In the data rows, 128 means zero.
Here are some points:
[134 100 135 118 138 128 133 122  94 146 143 134 116 125 137 131]
[182 167 192  48 138 166 159  68  77 219 167  81  91  91 150  99]
[106 116 141 131 148 142 117 159 128 119 119 156 140 131 128 129]
[104 106 133 162 131 103 188 130 136 117  63 159 166 135 179  93]
[137 157 116 134 117 145 178 146 127 119 148  90 137 155 106 136]
[161 184 137 121 104 166 101 132 138 128 196  63 122 154  69 129]
[128 170 136 139 109 142 136 138 130  84 131  96 136 142 103 128]
[139 165 144 116 126 147 123 100 129 160 185  77 119 176 102 142]
[125 170 108 154 112 155  94 143 117  89 157 133 146 152  86 147]
[138 176 151 117 121 156 128 129 128 130 166  89 141 137  87 116]
[133 123 136 124 144 129 147 117 122 146 144 120 145 135 147 122]
[134 178 154 139 104 163 145 128 152 112 133  65 155 162 126 128]
[107 105 133 149 159 125 133 148 143 110 118 151 126 136 146 205]
[116 168 124 119 127 120 127 134 120 154 141 140 100 128 135 129]
[ 64 110 177  81 121  89 199 150 100 168  74 107 190 192  71 108]
[112 125 107 161 131 110 116 163 146 100  98 146 124 141 125 133]
[113 130 139 135 128 120 146 116 154 123 123 155 132 133 156 125]
[108 115 142 119 134 111 160 150 127 106  77 147 170 130 142 126]
[158 163 119 147 116 138 116 137 126 123 161 122 110 100 143 126]
[126 142 137 131 133 107 114 134 141 108 174 114 127 147 118 142]
[190 148 189  56 121 152 168  74  96 219 168  48 113  93 133 106]
[ 80 110 183  74 141  97 194 143  68 169  90 141 183 199  83 162]
[174 175 133 149 114 146 112 116 123 162 190  78  91 121  90 152]
[ 84  86 111 129 145 124 159 124 113 138  59 166 167 146 146 111]
Here are 10 more points, each followed by its number:
[131 117 113 143 133 126  74 127 138 115 146 144  97 113 134 145] 0
[164 133 119 134 113 152 102 122 137 116 157 103  80 123 130 143] 1
[141  74  78 143 134 127 102 101 126 124 139 167 118  92 154 142] 2
[168 116 104 136 137 117 112 145 145 122 153 145  80  80 148 156] 3
[ 93  96  93 147 127  91 128 159 135 111  81 145 172 152 108 116] 4
[144 144 109 167 118 121  86 121 149 124 134  93 126 136 118 146] 5
[136 150 127 134 104 159 125 134 109 115 127 108 121 128 108 128] 6
[120 160 116 145 129 135 111 146 152  82 132 148 157 145 147 132] 7
[112 103 125 151 148 112 136 136 114 123  76 161 128 122 148 130] 8
[106 100 123 142 135 103 142 157 130 102  78 156 151 155 131 119] 9
Which two of these numbered points are nearest to each point below, looking only along the 4 directions in which the first points spread most? Their numbers follow each, nearest first.
[120 147 136 135 108 142 145 113 124 107 132  85 121 130 102 136] > 6 5
[125 122  95 124 127 147  94 129 129 118 119 124 113 109 111 149] > 0 5
[102  83 118 142 144 113 115 135 124  51  79 167 173 140 115 121] > 4 9
[135 137 141  85 124 128 148 117 105 138 138  92 134 120 116 127] > 6 1
[113  99  90 148 197 104  84 129 114 122 120 155 119 107 152 134] > 2 0
[155 133 113 126 125 157  89 128 133 138 198 105  88 115 122 154] > 1 0
Here are 10 other points, each followed by its number:
[106 105 118 142 140 111 138 152 150  97  99 170 169 174 121 123] 0
[145 103 109 117 128 100 109 121 121 139 130 148 110  99 125 147] 1
[ 88 124 114 126 125 118 145 136 151  92  98 168 176 150 145 110] 2
[ 66 103 104 142 112  96 128 145 144  80  79 164 166 149 136  89] 3
[150 133 152 127 117 131  98 120 135 103 146 133   0 103 135 134] 4
[137 114 148 140 134 137 135 112 120 108 100 133 121 113 127 114] 5
[133  98 126 109 132 125 137 121 109 163 152 154  54 110 133 119] 6
[115 104  87 115 138 116 128 124 154 108 122 118 135 141 111 129] 7
[122 116 119 146 140 129 116 130 142 117 118 160 146 122 155 132] 8
[ 81  89 127 163 150  85 142 143  90 134  58 180 176 139 152  99] 9
Which two of these numbered points are nearest to each point below, looking only along the 4 directions in which the first points spread most? Their numbers follow each, nearest first.
[185 154 104 141 107 155  73 127 140 119 191 110  72 114 110 151] > 4 1
[110  44 115 118 135  98 124 136 123 114  95 170 146 101 145 111] > 9 8
[185 104 145 103 143  85 144  71 117 207 143 123  89  82 169  98] > 6 1
[ 84 106 124 170 111 118 149 145 141  77  90 161 157 127 139 115] > 3 2
[128  69  86 146 141 103 103 120 135  97 136 172 121 125 126 148] > 8 1
[107  81 115 103 129 101 120 129 122 124  77 156 154 109 159 135] > 9 8
